One turning vector, and how many ticks it has turned
The counts run from 0 to 255.
[-0.43  0.61 -0.97 -0.65  1.78 -0.62  1.95  1.45 -0.38  2.33  1.99 -0.22
 -1.60 -3.34 -0.81 -0.01  0.90 -4.21 -1.04 -0.91  0.13  0.64  2.13 -0.48
  1.35 -1.34  0.24 -1.47 -0.24 -2.06 -2.91 -0.59  1.65] | 78
[ 2.20  0.24 -1.21  2.76 -0.98 -0.08  1.10  3.06 -0.19  0.70  0.67  0.21
 -2.07 -1.14 -1.15  0.89 -1.63  0.70 -2.95 -0.53  2.08  0.79  2.81  0.66
 -0.66 -1.10  1.53 -2.09  1.71 -0.49  2.54 -0.52 -3.00] | 97
[-1.03  0.69 -1.38 -1.94 -0.08  2.00 -1.81 -1.39 -1.26 -1.28  2.77 -1.64
  1.68  0.25  0.38  0.96  1.73  0.06  1.16  0.83 -0.42  1.95  0.52 -0.39
  3.80  1.55  1.66  3.68 -0.45 -1.39  1.52  0.21 -0.20] | 204
[-1.24  0.69  0.78 -1.00  0.69 -0.50  3.00  0.54  1.59  2.83 -1.55 -1.50
 -2.08 -2.55 -0.57  1.06  1.40 -2.43 -0.30 -1.29  0.09  0.66  0.85 -0.87
  0.07  0.83  0.89 -3.23  0.07  0.49 -3.89 -0.02  0.87] | 75
[-0.42  1.61  1.87  0.10  0.59  0.82  1.20 -4.02  1.94  0.25 -1.75 -1.34
 -0.56  1.14 -0.36 -1.63  1.62 -2.34  1.22  0.82  0.24  0.71 -1.25  1.02
  1.60 -0.60  1.53  2.86 -1.33 -0.87 -1.22 -2.68 -2.93] | 169
[-0.70 -1.54 -2.53 -3.04 -0.55 -2.87  1.90  0.12  0.05  0.66 -0.29  0.52
 -0.53  1.40 -1.74  1.55  1.13 -1.78 -2.33  0.01 -2.25  1.43 -1.12 -2.20
  1.46  0.49 -0.11  1.81  0.09 -1.75 -3.87  0.89 -0.46] | 19
[ 1.26 -1.74 -0.18  1.01  0.14 -0.14  0.86  0.27 -2.43  1.00  1.03 -1.22
  0.71  2.78  1.04 -0.40  2.60 -0.59 -2.18  1.15 -2.88  1.65  0.56 -0.81
  0.99  0.90 -0.64  0.37  2.00  0.93  4.00  0.63 -2.73] | 193
[-0.02 -0.79 -2.32 -2.50  0.45 -1.90  0.48 -0.14 -1.31 -0.92  2.21  1.46
 -0.46  1.41 -2.18  0.96  0.80 -2.62 -1.87 -1.08 -1.57  2.21 -0.66 -2.07
  0.44 -0.30 -1.17  2.39 -0.57 -1.36 -3.24  1.44  0.37] | 21
[-0.25  1.21 -0.80 -0.54  1.84 -0.12  1.94  0.74 -0.32  1.20  2.91  0.28
 -0.93 -3.64 -1.49 -0.51  0.23 -4.61 -0.96 -0.85 -0.05  0.33  1.65 -0.16
  0.68 -1.51  0.09 -0.77 -0.57 -2.23 -2.61 -0.83  2.02] | 79
[-0.75 -1.86 -1.94  1.45  0.84 -0.48  2.33 -1.23  1.66  0.81 -0.66  2.04
  0.77 -2.78 -0.35  0.36 -3.29 -1.21 -2.48  0.72  1.46 -0.44 -0.38 -1.13
  0.86 -1.44  1.26 -0.92  1.14 -0.43 -3.50 -1.26  1.66] | 85
[-0.90  1.39  0.00 -0.21  0.27  0.45  0.49 -4.39 -0.08 -0.28 -1.60 -1.05
  0.63  0.10  0.38 -2.81 -0.83  0.41  0.50  4.22  2.73  0.40 -3.55 -0.12
 -0.70 -2.37 -1.88  0.60  1.11  0.48  0.23  0.12 -0.11] | 179
[-1.64  0.22 -0.90 -3.30 -1.40 -2.02  2.43 -0.45  2.57 -0.42 -1.62 -0.57
 -0.20  1.64 -2.71  1.83  0.51 -1.04 -1.38  0.27 -2.54  0.03 -1.52 -1.86
  0.82  0.98  0.18  0.70 -0.70 -1.70 -3.46  0.32 -1.41] | 17
[ 0.05 -1.89 -1.95  0.65 -1.08  0.13  0.69  0.25  2.74 -1.46  0.65  0.37
  0.74 -1.18  0.65  0.51 -0.31  1.84 -3.03  0.24  0.36  0.42 -1.27 -1.72
  0.57  3.52  0.71 -0.32  2.77  0.76 -2.84  3.50  2.38] | 56
[ 2.26  3.23  1.01  1.54  0.36  1.22  0.65 -0.28 -3.74  0.21 -2.28  1.33
  1.37  1.67 -2.62  0.77 -1.09  0.36 -1.36  0.09  0.93  1.39  1.67  1.12
 -0.63  2.15 -0.64  2.33 -0.29  0.77  1.80  0.51 -2.70] | 157
[ 3.74  0.09  0.43 -0.77  2.21 -1.03 -0.74  0.14  0.67  2.25  1.55 -1.69
 -0.11 -1.24 -0.13  1.78  2.80 -1.06 -2.45 -1.84  1.69  0.60  3.13  0.10
  0.58  0.87  1.21  0.44  2.00 -2.46 -0.91  0.31 -2.13] | 107
[ 0.10  2.98 -0.67  1.29 -1.98  2.86 -0.26  1.31  1.50 -3.53  2.16  0.81
 -1.52 -1.33 -1.75 -0.33 -1.15  0.80 -0.56 -1.43  1.59  0.59  0.26  0.11
 -0.77  3.14  0.78 -0.18 -0.75  2.05 -0.30  2.94  1.72] | 62
[-0.96 -1.40 -0.80 -1.17 -1.57  0.36  0.72 -0.89  1.93 -1.35 -0.09 -1.26
 -1.78 -0.01 -0.57  1.32 -0.77  0.62 -0.88 -0.60  1.54  1.56 -2.55 -2.03
 -1.48 -1.97  0.62 -3.64  0.40  4.36  0.01 -0.63 -2.11] | 36
[-1.51  2.43 -1.53 -3.79 -1.89 -0.96  0.91  3.03 -1.64 -0.48  1.39 -1.97
 -1.11  0.21 -2.17  1.99  0.60  0.03  0.00  0.17 -1.79  2.60  1.47 -0.51
  0.71  0.56 -0.01 -0.12 -0.14 -2.51  0.89  1.17 -2.21] | 11
[ 0.74 -0.59 -0.24 -1.30  1.12  1.41 -0.09 -1.34  2.72 -3.37  4.02  0.10
  2.77 -1.65 -0.98  0.94 -0.10 -1.12 -2.81 -1.08 -0.96 -0.95  0.12 -1.26
 -0.10  2.01 -0.25  0.54  0.96 -0.72 -0.30  2.56  1.14] | 52
[-0.38 -1.06 -0.44 -0.75  1.13 -0.57  0.24 -3.45 -0.25  2.41 -1.77 -0.99
 -0.18  0.70  0.87 -0.36  2.07 -0.96  0.32  2.14  1.72  1.15 -1.55 -0.48
  3.08 -2.21  1.80  2.82  0.67 -0.97 -2.13 -2.53 -2.13] | 172
[-0.06  1.03 -1.14  1.74 -1.48  0.29  1.84  0.18 -1.11  0.67 -4.35  0.54
  1.37 -0.13 -1.19  0.52 -2.88  2.71 -1.54  3.34  1.51 -0.64 -0.23  0.74
  2.03  2.25  0.64  1.14  1.37 -1.43  0.22  0.01 -1.07] | 152
[-1.24  3.75 -1.92 -2.42 -0.72  0.94 -0.04  0.74 -4.54 -0.60  0.26  0.08
 -0.10  0.30 -2.66 -0.14  0.04 -1.11  1.18  2.20 -0.17  1.40 -0.90 -0.96
  0.43  1.20 -3.22  1.23 -1.09  0.59  1.30  1.97  1.09] | 214
[ 2.09  0.98  3.11  0.81 -0.26  0.72  1.17 -0.48  3.71 -0.39 -1.17 -1.75
 -0.43 -0.49 -1.64  1.28 -0.35  0.28 -1.86 -1.85  0.97 -0.96  1.92  0.63
 -1.10  1.23  2.02 -1.43  0.70 -0.14  0.40 -1.02 -4.11] | 102
[ 0.64  0.44 -0.82 -1.51  2.35 -0.11 -1.04 -3.78 -3.18  1.11  1.30 -0.13
  0.99 -0.26  0.49 -0.80  1.18 -1.91  0.05  1.42  2.89  2.18 -0.77 -0.69
  1.52 -3.16 -0.99  2.77  0.44 -1.08 -0.02 -0.92 -0.72] | 175
[ 3.39 -0.50  0.53 -0.36  1.47 -1.15 -0.07  0.30  0.98  2.73  0.09 -1.73
 -0.52 -0.78  0.14  1.96  2.88 -0.46 -2.89 -1.52  1.60  0.37  2.76 -0.26
  1.00  0.54  2.16 -0.44  1.93 -2.00 -1.36 -0.11 -2.43] | 106
[-0.48 -1.32 -4.30  0.65 -2.27 -0.56  0.05  0.88  0.25 -1.19  2.22  2.22
 -3.96  0.60 -0.69 -1.00 -0.96 -0.81 -1.15  0.14  1.16  2.22 -2.16 -1.46
  0.84 -2.88  0.41  0.83  0.07  1.31 -1.33 -0.07  0.13] | 29
[ 1.46  1.24 -0.25  0.42  0.22 -0.35  0.26 -1.91  3.85  1.06 -0.71 -1.01
 -0.84 -1.26  0.73 -1.90  1.80 -0.07 -1.60  1.41  3.26 -2.17 -0.38  0.38
  1.51  1.37  0.99  1.31  1.97 -2.24 -3.44  0.93  1.03] | 113
[ 3.99  1.12  1.11 -0.58  2.36 -0.43 -0.74 -0.41  0.61  1.34  2.23 -1.71
  0.36 -1.27 -0.48  0.51  2.67 -1.57 -2.08 -1.90  1.64  0.62  2.92  0.15
  0.26  0.86  0.70  1.07  1.27 -2.85 -1.40  0.61 -1.37] | 108
[ 0.25 -2.04  0.44  1.21 -0.48  0.18  1.72 -1.21  0.15  0.20 -2.29 -1.22
  1.08  3.19  0.23 -0.14  0.56  0.67 -2.03  2.23 -1.75 -0.42 -1.80 -1.21
  0.29  1.17 -1.16 -1.16  2.05  2.58  3.28 -0.10 -3.03] | 190
[-2.37  0.37 -1.27 -0.49 -0.05  0.34  0.06 -0.98 -0.83 -1.87  4.69 -0.63
 -0.28 -1.03 -0.06 -0.92 -0.65 -1.32  0.99  1.01 -1.79  4.24  0.20 -0.66
 -0.29 -3.58  1.75  1.05 -0.31 -0.99  1.22 -0.70 -1.19] | 233
[-2.55 -1.58 -1.88  0.85  0.05 -0.89  1.23 -0.26 -1.25  0.51  2.88 -0.88
 -1.13 -0.26  0.73 -1.04  0.49 -1.15  0.17  1.29 -2.64  4.99 -0.09 -1.09
  1.10 -2.96  1.55  0.00  0.71 -0.45 -0.18 -0.53 -0.85] | 231
[ 1.22 -0.33 -1.10  2.01  1.83  0.42  0.65 -0.44 -1.49 -0.65  2.22  3.07
  1.30 -2.36 -1.41  0.56 -3.98 -1.10 -2.92 -0.82  2.41  1.54  0.95 -0.28
 -1.76 -1.86  0.11  0.01  1.04  0.28 -0.54  0.29  0.87] | 89
[-1.14 -1.05  0.37  1.43  1.87  0.43  2.33 -1.62 -0.33  2.78 -0.93 -1.24
  2.72 -2.62  2.56 -1.14  0.48  0.89 -1.00  2.87  0.91  0.99  0.85  0.65
  2.31  0.72  1.57 -0.38  2.90 -2.61 -1.03  0.10  1.00] | 143
[ 1.64  2.83  1.77  2.41  1.34  2.98  1.46 -0.27 -1.32  0.38 -0.37  0.01
 -1.04 -0.66 -0.39 -2.06  0.54 -2.86 -0.36 -0.99  1.55 -0.96  1.19  1.50
 -1.02  0.46 -1.77 -1.88 -0.26  3.16  2.60 -0.33 -0.56] | 129
[ 2.09  0.87 -1.49  0.65 -0.15 -0.78 -0.19 -1.19  3.10  1.70 -0.78 -0.29
 -1.24 -1.44  0.64 -1.22  1.28 -0.26 -1.97  1.72  3.66 -2.34 -0.10  0.54
  2.73  0.90  0.71  1.68  1.98 -2.59 -3.08  0.53  1.32] | 114
[-3.18  0.60 -0.15 -1.18 -1.07  0.67  0.43 -2.60  2.89 -3.13  2.15 -1.70
  0.77 -1.19 -0.51 -0.36 -2.31  0.98  1.47  1.68 -0.68  2.50 -1.41 -0.81
 -0.57 -2.36  2.26  0.02 -0.13 -0.26  0.20 -0.92 -1.23] | 236
[-0.46  0.12 -2.01  0.24 -1.00 -0.70  0.62 -1.86 -0.78  0.78 -2.03 -0.79
 -0.14  0.54  0.53 -1.97 -0.96  1.01 -0.71  4.97  2.49 -0.69 -3.22 -0.62
  0.56 -2.06 -1.70 -0.23  2.23 -0.06  1.35 -0.18 -0.80] | 181
